In the rows, zero is written as 128.
Rotation paths and how fast each direction turns (degrees each step)
Each turn is a multiple of 5 degrees from 10 to 175, or 0.
Each row of a path follows its step; steps can be skipped.
Path 1:
step 1: [137 124 137 128 112 129 123 121 127 128 123 122 134 108 127 124 134 135
 123 131 133 132 128 128 127 124 127 118 109 130 137 131 132 135 127 125
 144 117 128 128 136 149 122 120 122 125 120 120 133]
step 3: [132 131 124 119 148 125 125 132 134 141 131 127 136 125 128 114 133 119
 132 143 130 124 119 143 126 134 130 121 118 134 129 134 125 137 113 132
 130 118 112 127 127 129 136 125 125 133 132 133 137]
step 4: [125 121 140 126 125 142 130 129 129 127 136 139 138 121 138 128 126 128
 130 113 127 127 126 118 121 120 130 113 114 138 123 127 124 122 147 125
 123 126 130 116 131 130 124 126 116 123 111 123 124]
step 7: [122 130 145 121 126 136 129 132 120 131 117 127 142 117 126 130 116 127
 124 117 122 131 128 128 137 127 118 118 129 129 117 123 135 115 133 128
 123 124 127 131 117 126 120 110 142 115 128 130 130]
step 8: [123 121 131 140 133 135 135 126 130 133 146 136 124 145 112 123 130 124
 131 129 137 129 129 144 133 134 135 132 133 119 119 125 125 137 133 135
 129 113 118 137 135 118 138 127 127 130 133 134 123]
step 11: [149 139 128 144 142 123 130 127 130 136 135 126 127 122 118 135 127 119
 139 129 124 118 129 138 141 126 128 125 124 126 132 130 129 142 115 136
 131 124 116 132 123 125 130 121 120 139 132 124 131]
step 12: [122 116 140 119 131 139 130 125 131 123 126 140 142 118 135 123 122 114
 128 142 127 118 128 123 114 122 122 122 115 136 140 136 131 123 144 124
 133 126 118 124 127 129 130 124 136 127 125 127 122]
step 14: [137 116 125 147 140 123 127 139 131 132 128 125 142 132 128 128 125 125
 126 142 125 125 117 134 135 122 136 128 126 121 129 139 120 130 130 121
 130 134 125 115 146 139 130 126 126 139 124 116 131]
step 15: [130 132 138 100 129 141 129 134 117 129 119 119 134 130 134 128 126 117
 137 123 116 128 118 127 135 132 130 126 125 145 122 130 133 115 129 131
 122 128 120 122 122 133 132 130 133 121 127 134 122]
Directions:
[128 128 126 129 129 131 126 129 126 126 134 131 126 131 128 126 127 131
 124 126 124 133 129 126 129 126 126 131 124 128 130 130 130 124 129 131
 129 131 124 128 128 127 131 130 126 129 127 127 124]
170
[132 130 125 125 129 126 125 127 128 126 128 134 133 129 132 130 130 131
 130 128 130 125 126 127 129 127 127 127 126 124 130 130 128 130 131 128
 128 126 127 131 123 128 128 131 127 129 127 128 131]
40
[129 132 128 132 129 129 127 132 129 132 128 131 127 126 128 132 128 127
 127 128 127 127 131 125 126 122 127 126 129 127 127 130 125 124 129 124
 129 129 130 128 130 127 128 126 129 129 123 123 129]
145
Path 2:
step 0: [125 143 118 130 128 129 139 134 127 124 141 124 131 121 125 126 129 140
 137 126 141 137 114 128 126 133 116 126 112 127 120 140 127 149 120 129
 132 131 125 129 135 128 127 136 125 122 135 129 128]
step 3: [125 131 135 134 131 135 130 143 133 125 117 119 129 134 142 125 131 140
 128 130 133 124 127 116 126 124 129 134 111 122 133 125 130 130 141 118
 135 130 140 129 134 115 119 131 142 123 132 138 137]
step 6: [121 121 122 131 126 115 132 118 121 135 131 115 111 119 138 127 140 141
 133 128 134 128 120 122 127 128 120 129 116 117 140 135 121 128 118 124
 129 133 115 128 125 137 126 122 138 120 131 133 124]
step 8: [136 131 135 119 135 128 132 145 134 124 134 136 133 126 135 123 138 133
 119 117 130 134 128 125 115 122 127 131 123 142 120 142 134 134 133 126
 141 120 135 142 125 130 145 127 132 131 128 123 127]
step 9: [115 136 132 133 125 119 117 132 141 119 131 125 128 119 138 126 138 134
 130 130 133 118 125 126 124 124 130 139 123 135 123 137 136 117 129 131
 137 110 130 126 130 129 120 110 127 126 126 138 141]
step 11: [119 130 132 126 129 132 139 132 129 129 126 118 124 119 121 133 119 138
 125 124 137 123 127 130 125 127 117 125 120 119 131 127 128 152 119 116
 133 132 131 127 126 117 150 136 125 133 123 140 126]
step 13: [149 125 123 128 130 139 134 129 133 133 118 132 129 127 134 139 142 135
 118 128 134 135 136 118 127 113 137 134 117 120 137 127 123 115 125 134
 138 134 126 133 126 137 125 122 139 122 127 127 125]
step 15: [116 135 134 139 116 121 124 123 130 128 128 130 135 129 135 134 126 136
 137 124 129 125 114 120 120 120 130 113 126 139 106 132 127 139 140 129
 131 124 125 139 116 134 123 126 133 133 128 129 130]
step 16: [127 142 119 131 135 119 129 120 132 118 141 130 125 120 122 143 141 140
 133 124 141 134 124 129 122 129 134 131 127 126 118 139 124 126 121 132
 141 136 120 123 120 130 137 126 130 142 137 136 126]
Directions:
[128 130 128 127 130 130 131 122 129 128 124 128 128 124 130 130 129 129
 126 125 128 128 129 125 131 125 130 127 127 127 130 127 128 127 133 128
 124 128 128 128 130 123 126 133 125 127 124 128 127]
40
[130 128 132 128 126 133 126 126 124 131 127 127 122 126 127 128 129 124
 127 131 131 128 128 128 129 129 127 129 129 126 130 131 129 128 133 127
 129 128 127 123 127 129 126 123 132 126 128 129 130]
95
[130 128 131 129 128 130 126 133 127 126 128 134 129 128 132 124 130 126
 126 123 129 128 131 128 132 127 130 127 125 130 126 123 129 126 129 129
 128 128 129 131 132 127 126 124 130 125 128 131 128]
70
[133 125 131 125 128 123 128 127 129 128 127 129 131 129 128 129 129 130
 128 133 124 127 128 126 129 128 127 131 128 130 123 126 128 127 133 129
 131 125 132 127 129 127 127 129 131 129 127 130 134]
65
Path 3:
step 0: [129 124 144 113 116 139 132 133 134 137 129 129 123 118 119 138 135 134
 131 122 133 111 127 132 113 123 125 128 134 142 130 122 138 131 137 122
 128 143 129 126 134 142 128 131 136 130 126 131 123]
step 3: [127 128 136 124 129 137 136 139 136 132 118 127 128 120 123 147 140 126
 130 118 122 121 135 139 114 129 118 144 126 143 121 126 142 131 133 123
 124 134 131 130 128 132 114 124 125 121 129 127 130]
step 4: [133 139 141 116 121 131 129 128 123 133 129 124 125 120 114 133 116 138
 121 120 131 120 130 146 123 132 123 139 128 127 119 125 134 127 126 129
 127 139 132 124 131 150 126 138 128 132 119 117 130]
step 6: [132 122 121 125 128 135 126 132 140 139 118 116 124 122 119 135 126 138
 137 128 124 121 142 133 110 136 122 139 118 136 131 127 144 131 125 127
 119 125 131 127 117 121 122 132 122 111 128 129 125]
step 7: [135 131 126 110 131 129 131 135 134 132 127 124 122 128 117 133 132 134
 121 112 119 132 126 153 120 133 124 138 120 121 113 131 137 124 123 131
 125 128 133 121 133 137 118 135 120 122 134 126 133]
step 8: [122 137 137 119 118 133 115 124 135 141 126 133 127 136 122 133 118 139
 124 132 115 124 133 134 119 139 131 136 123 117 116 119 127 117 131 140
 130 139 126 125 125 145 136 134 133 119 130 126 131]
step 9: [119 120 120 121 124 134 119 125 141 139 132 112 130 122 127 133 129 140
 125 135 127 113 136 124 120 136 127 136 127 130 130 116 140 120 130 123
 125 126 127 131 134 132 129 138 131 109 143 131 120]
step 12: [116 140 133 124 128 139 116 133 138 139 134 120 124 135 135 136 134 141
 123 140 115 120 128 127 120 131 124 138 129 134 126 117 131 123 132 119
 124 135 125 149 130 140 130 134 132 118 127 129 129]
step 13: [123 126 127 113 123 129 115 131 123 144 132 109 120 119 126 130 126 140
 121 134 132 124 122 131 135 124 125 137 118 132 132 121 137 128 118 113
 131 129 129 131 140 129 121 144 126 133 140 125 128]
Directions:
[129 126 128 126 133 132 123 126 128 129 130 122 128 129 130 124 132 130
 133 128 125 133 129 127 128 127 127 127 128 126 125 130 125 127 129 127
 130 129 126 128 131 128 132 130 129 126 130 126 130]
20
[128 125 126 126 126 131 130 132 129 131 133 130 131 129 128 125 130 130
 128 131 127 128 126 125 128 127 131 126 132 127 126 125 130 129 130 130
 126 128 127 124 129 131 128 126 129 128 131 135 128]
35
[129 128 129 123 131 127 131 129 132 124 128 129 133 132 129 129 127 129
 130 131 127 127 128 131 126 128 126 129 127 130 130 129 126 127 125 127
 128 126 124 128 125 129 129 126 124 131 131 129 134]
85
Path 4:
step 2: [129 128 133 122 135 130 122 142 116 138 121 128 117 119 121 127 130 128
 127 136 137 143 116 122 127 118 132 126 134 130 122 143 117 138 121 144
 128 146 134 123 123 127 152 132 117 136 134 125 128]
step 5: [122 126 119 123 123 131 128 136 124 120 122 119 130 124 116 122 122 125
 126 126 111 132 125 126 123 114 120 123 142 128 138 146 120 128 114 132
 111 121 133 125 124 145 139 133 127 151 122 124 123]
step 7: [115 136 135 139 128 113 129 127 128 125 116 131 141 132 127 138 134 119
 120 131 118 141 116 121 120 128 116 118 129 131 136 139 123 134 129 139
 116 147 138 131 125 139 131 143 127 143 119 129 119]
step 8: [125 115 122 114 113 130 128 130 135 112 122 115 123 140 142 135 119 123
 125 125 143 126 129 133 130 114 134 130 130 128 124 147 116 119 117 129
 127 130 142 131 137 129 131 129 127 140 127 137 112]
step 11: [136 127 138 141 124 130 138 126 148 122 123 135 141 137 141 127 123 112
 130 114 133 132 112 139 132 122 112 137 121 121 133 145 125 126 125 127
 125 134 126 131 131 141 134 135 121 132 129 135 119]
step 12: [117 130 118 127 126 124 134 123 124 130 113 126 127 124 139 122 119 130
 141 140 124 118 130 130 133 126 145 126 128 133 140 131 123 133 117 134
 124 144 141 124 126 147 124 132 128 145 133 132 106]
step 13: [135 104 121 125 124 132 136 126 128 132 110 122 140 139 142 127 138 117
 132 120 129 121 111 114 131 132 116 142 129 127 126 135 115 121 127 126
 124 133 124 136 132 135 138 131 137 134 141 130 132]
step 14: [131 130 140 129 133 127 131 114 142 122 109 127 130 123 129 120 117 130
 129 141 132 131 108 127 135 130 135 123 128 121 133 130 132 129 131 129
 136 145 146 141 125 137 120 149 126 128 131 137 116]
step 15: [123 125 129 136 119 137 135 127 114 142 127 125 142 142 134 134 122 129
 131 123 133 118 117 124 137 122 130 132 128 120 124 142 137 114 110 137
 119 139 122 134 137 136 134 124 132 137 142 129 112]
Directions:
[127 127 128 131 128 125 125 131 121 130 125 128 130 129 127 128 126 129
 125 130 128 123 127 129 126 126 126 127 126 129 126 126 127 128 124 128
 130 131 128 123 129 128 128 132 130 130 126 122 128]
140
[129 131 126 125 130 125 128 127 127 129 129 125 129 130 126 124 127 130
 128 126 129 126 127 128 129 129 130 128 127 129 128 128 131 129 130 131
 130 126 129 131 129 131 124 128 126 135 122 129 132]
160
[130 125 126 128 130 125 131 127 132 129 129 131 129 128 126 129 128 130
 127 132 125 127 126 131 128 131 131 125 128 130 130 129 132 126 125 126
 125 128 133 127 124 124 132 129 126 131 127 126 129]
155
[130 132 132 129 126 131 123 129 130 129 132 128 127 129 128 129 128 133
 123 129 126 125 126 130 130 127 127 130 131 126 125 128 130 124 128 129
 128 124 129 125 127 129 127 130 125 130 134 128 128]
60
